In the rows, zero is written as 128.
Named moves, each a turn or a mirror, and the order they were made in; the first pair answered
K (before => after):
[182 125 157  72  92 120 110 140  94 139] => [172 117 158  72  83 117 112 139  96 144]
[151 154 106 116 165 133 175 126 102 149] => [ 96 110 113 107 117 136 175 119 118 176]
[ 97  91 132 119 113 138 133 108 131 164] => [170 148 122 132 175 136 135 117 108 132]
[120 117 155 117 108 109 111 135 129 132] => [151 140 152 122 133 108 111 137 121 119]
G (before => after):
[141 127 128  96 129 120 110 120 116 112] => [128 120 106 124 123 129 115 102 123 104]
[ 85 125 101 177  89 192 138 139 142 104] => [ 99 119 155  68 117 153 164 164 128 186]
[112 131 100 153 163 125 155 114 145 132] => [144 149 144 111 171 111 136 154 129 134]
J (before => after):
[ 74 137  93 122 160 155 180 172 172 153] => [ 45 109 111 151 109 134 131 162 183 119]
[142 124 140 120 150 112 115 125 117 117] => [144 124 139 127 145 113 113 123 117 110]
[104  97 140  85 104  92  91 107 130 131] => [154 141  86 124 117 150  99  99 106  90]
[156 131 109 163 135 137 109 103 126  93] => [149 132 132 107 175 116 151 120 132 155]
B (before => after):
[140 100 142 100  95  82  89  85 113 122] => [138 108 145 130 124  66  89  89 129 103]
[137 127 112 120 159  83 145 129 136 159] => [137 117 107  99 133  96 145 122 126 171]
[146 111 128  90 124 135 142  91 100 156] => [139 105 110 136 126 125 128  64 110 125]
Now pairs of rows:
(two moves a pair)
[134 121 145 136 116 106 136 112 123 136] => [131 121 140 143 115 110 135 111 124 135]	G then G
[137 136 156 122 138 126 151 142 165 148] => [139 144 152 145 142 133 149 146 168 130]	G then J
[115 142 134 116  94 171 124 134 122 118] => [102 126 136  93 120 143 149 114 133 155]	B then G
[140 164  78 129 143 129 152 139 145 169] => [119 142 141 113 116  86 107 168 156 161]	G then J
[129 125 121 152 107 139 109 129 129 111] => [143 140 122 118 148 136 143 140 127 146]	K then J
[120 159 105 120 119 166 135 128 115 143] => [111 155 139 130  98 142  98 148 123 118]	J then G
[150 151  98 105 196 139 174 133 123 156] => [187 168 105 111 134 170 115 153  93 104]	B then G
[118 121 119 168 129 107 122 108 137  95] => [ 93 105 113 135 131 119 158 109 143 147]	J then K
[192 151 124 134 149 102 113  92  99 104] => [135 103 165 105  77  95  84 116 109 126]	K then G
[147 127 147 146 144 104 144 133 139 141] => [154 131 135 163 112 133 125 136 131 114]	B then G
[151 130  87 104 135  97 160  82  98 121] => [124 109 113 118 135  57 140  87 121 111]	J then B
[164 112 102  98 127 125 144  88 113 138] => [135  92 121 102  77 130 115 104 120 126]	G then K
[150 160 107 149 156 147 123 128 122  99] => [108 122 140 152 117 111  89 128 141  94]	J then J
[144 142 135  75 126 103 136 132 111 167] => [114 122 100 104 124 115 156  96 126 173]	G then G
[132  95 128 154  93 113 106 154 152 115] => [138 105 146 128 109 110 114 182 149 134]	B then B
[131 125 132 122  97 127 123 130 113 130] => [134 133 112 130 107 141 136 124 112 130]	J then G
[129 134 154 114 153 112 132 154 127 113] => [119 123 120 139 101 150 121 128 121  93]	B then G
[114 111 186 118 132  71 103 153 152 120] => [ 89  99 135 158  71 134  96 127 149  98]	J then K
[128 150 129 138 131 171 133 164 126 117] => [119 139 124 132 112 179 131 157 124 126]	B then K
[164 151 161 118 143 125 141 193 100 109] => [141 129 149  88 153 116 176 171 107 160]	G then G
[155 158 136 144 154 115 144 169 147 118] => [107 125 108 159 134 123 165 135 168 140]	G then K
[181 166 129 125 149 147 116 144  89 114] => [137 149  92 160 180 144 160 112 123 133]	G then B
[145 133  93 113 163 115 152  69 130 147] => [185 167 130 119 167 109 115 117 117 103]	B then G
[181 174 165  95 148 137 122 174  98 109] => [136 117 175  85  64 125  84 137  99 121]	J then B
[147 155 115 115 157 138 169 135 119 159] => [ 86 114 122 137  82 151 137 136 138 146]	G then K
[115 146 107 115 158 158 164 133 135 160] => [106 139 168 105 136 120 113 174 142 140]	G then J
[120 121 115  96 104 136 149 110 103 143] => [111 122 112 154 116 115 127  97 122  97]	J then B
[113 126 158 122 128 118 119 162 144 136] => [105 125 120 164 136 134 133 133 153 123]	K then G
[151 117 124 110 145 119 125  87 108 135] => [139 113 137 128 151 102 113  89 121 121]	J then B
[120 118 117 147 126 132 152 118 138 141] => [128 128 119 162 120 137 136 129 136 116]	G then G
[131 147 150 126 139 135 132 152 120 141] => [143 145 135 118 119 149 128 134 102 139]	B then K
[160 164 139 123 127 179 118 169 128 130] => [108 121 123 155  80 176 104 135 147 122]	K then B
[140 132 185 126 161  60  98 150 134 113] => [107  99 187  91 103  77  99 142 130 148]	K then B
[121 126 138 134 147 115 136 136 130 135] => [125 130 143 120 137 128 132 149 121 139]	G then B
[173 128  98 114  99 133 109  91  90 121] => [151 118  98 111 152  98 147  75 117 152]	B then G
[131 135 127 128 101 147 119  85 132 115] => [145 159 136 145 146 130 123 102 139 100]	K then B
[ 91 109 120 142 108 150 129 133 158 130] => [150 147 153 102 147 132 124 166 135 127]	G then K
[ 94 123 116 164 165 113 163 124 152 149] => [106 133 100 181 163 128 156 119 145 131]	J then J
[118 120 149 150 100 122 105 150 156 103] => [164 152 129 138 167 113 143 136 145 116]	G then K
[120 137 143 115 150 128 134 168 130 132] => [105 131 123 139 152 135 145 152 142 131]	G then J
[136 141  87 166 138 146 144  97 131 105] => [110 111 116 102 139 120 165  99 138 170]	J then B
[ 83  72 123 151  81 143 120 108 140 131] => [189 157 135 124 174 146 140 155 100 116]	K then B
[135 133 148 121 137 115 133 121 138 125] => [126 124 135 128 130 118 136 105 141 127]	J then G
[137 120  89 110 183  87 150  79 107 122] => [168 150 111 131 174 100 113 123  92  70]	B then G
[136 171 134 131 155 151 145 148 130 125] => [104 146 158 121 109 150 120 164 135 129]	K then G
[108 112 100 143 109 153 142 111 132 130] => [ 97 104 114 131 108 142 139 115 139 141]	J then J
[106 123 153 125 144  86 111 142 147 117] => [100 123 154 111 147  97 126 156 147 133]	G then B
[ 96 128 159 147 131 114 118 170 148 118] => [132 154 141 124 134 157 135 181 121 126]	J then B
[133 140 121 114 134 156 145 146 127 143] => [105 120 140 134 106 137 111 147 137 120]	J then G
[178 147 117 126 130 163 126 125 106 119] => [139 125 129 170 108 146  99 129 131  90]	J then G
[152 129 131 160 156 124 118 134 132  85] => [110  90 123 152 138 108 129  97 148 116]	G then J
[151 139 136 118 141 115 148 156 132 126] => [131 117 149 115 103 109 125 152 133 120]	J then B
[105  88 164 111 125  87 120 131 149 127] => [115  95 158 140 103 102  96 135 144  91]	B then G
[129 132 147 133 127 141 156 168 129 141] => [143 137 150 151 129 132 134 165 128 112]	J then K
[134 131 128 139 152 103 132 114 131 119] => [113 114 133 138 134  99 127 113 137 127]	J then K
[104  88 103 106  85 120 113  74 130 150] => [113 101  99 140  76 133  92  80 128 113]	G then G
[117 140 144 133 148 147 109 174 136  99] => [115 136 150 101 156 136 123 175 132 130]	G then G
[106 131 151 120 194 105 123 129 145 126] => [120 142 134 149 134 155  83 138 124  78]	B then G
[159 168 128  82 129 184 152 187 112 161] => [136 168  87 174 131 204 148 161 137 106]	G then B
[106 126 156 125 137 141 129 160 137 118] => [ 92 119 144 128 133 152 140 149 141 126]	G then B
[153 146 129 110 129 134 144 148 121 143] => [124 126 133 112 134 122 155 145 140 158]	G then J
[124 167 108 141 140 126 129 118 109 133] => [ 93 144 118 126 114 127 132 122 119 157]	B then K
[ 96 105 134 172 138  86 111 106 164 114] => [115 119 150 169 135  84  92 126 154  97]	G then G
[146 139 134 104 135 128 126 133  96 156] => [153 143 120 131 115 142 108 125  92 129]	J then J
[179 144 143 117 126  98  88 125 102 103] => [133 118  86 126 152 112 159  74 128 155]	G then J
[105  98 135 107  68 169 144 148 112 149] => [114  94 162  77 104 118 145 140 114 170]	B then G
[108 105 143 147 114  88  90  93 138 102] => [119 117 149  97 166  85 140 111 137 159]	J then J
[131  98 143 152 110  91 118 126 145 122] => [175 139 124 141 147 127 151 148 126 128]	J then B
[138 135 129 117 105 133 102 106 124 118] => [129 127 144  97 111 119 110 112 129 140]	J then J
[128 168 146 108 104 150 114 167 114 136] => [ 87 142 109 153  92 161 128 125 136 132]	J then G
[182 145  99 108 140  94 115  79  99 123] => [151 126  75 120 100 129 120  66 103 131]	K then J
[113  89 187  91 138  25 103 112 135 153] => [130 134 205 134 163  46  91 179 141 102]	G then B
[147 146  80 143 156 102 113  96 134  83] => [ 72  98 123  91 111  96 127 132 157 149]	B then K
[158 123 116  94 117 157 124 130 112 150] => [153 117 112 113  97 158 104 124 113 128]	J then J
[117 133 115 120 146 157 161 152 146 144] => [110 124 154 115 127 132 124 174 151 128]	G then J
[119 110 140 122 127  87 124  99 125 143] => [145 129 140 108 142  92 128 108 112 143]	K then B
[138 123 125 143  99 134  99 118 148 111] => [124 112 146 109 117 109 120 129 157 149]	J then J
[119 124 150 170 155  87 105 142 158 107] => [107 107 151 108 152  96 142 143 151 175]	G then B
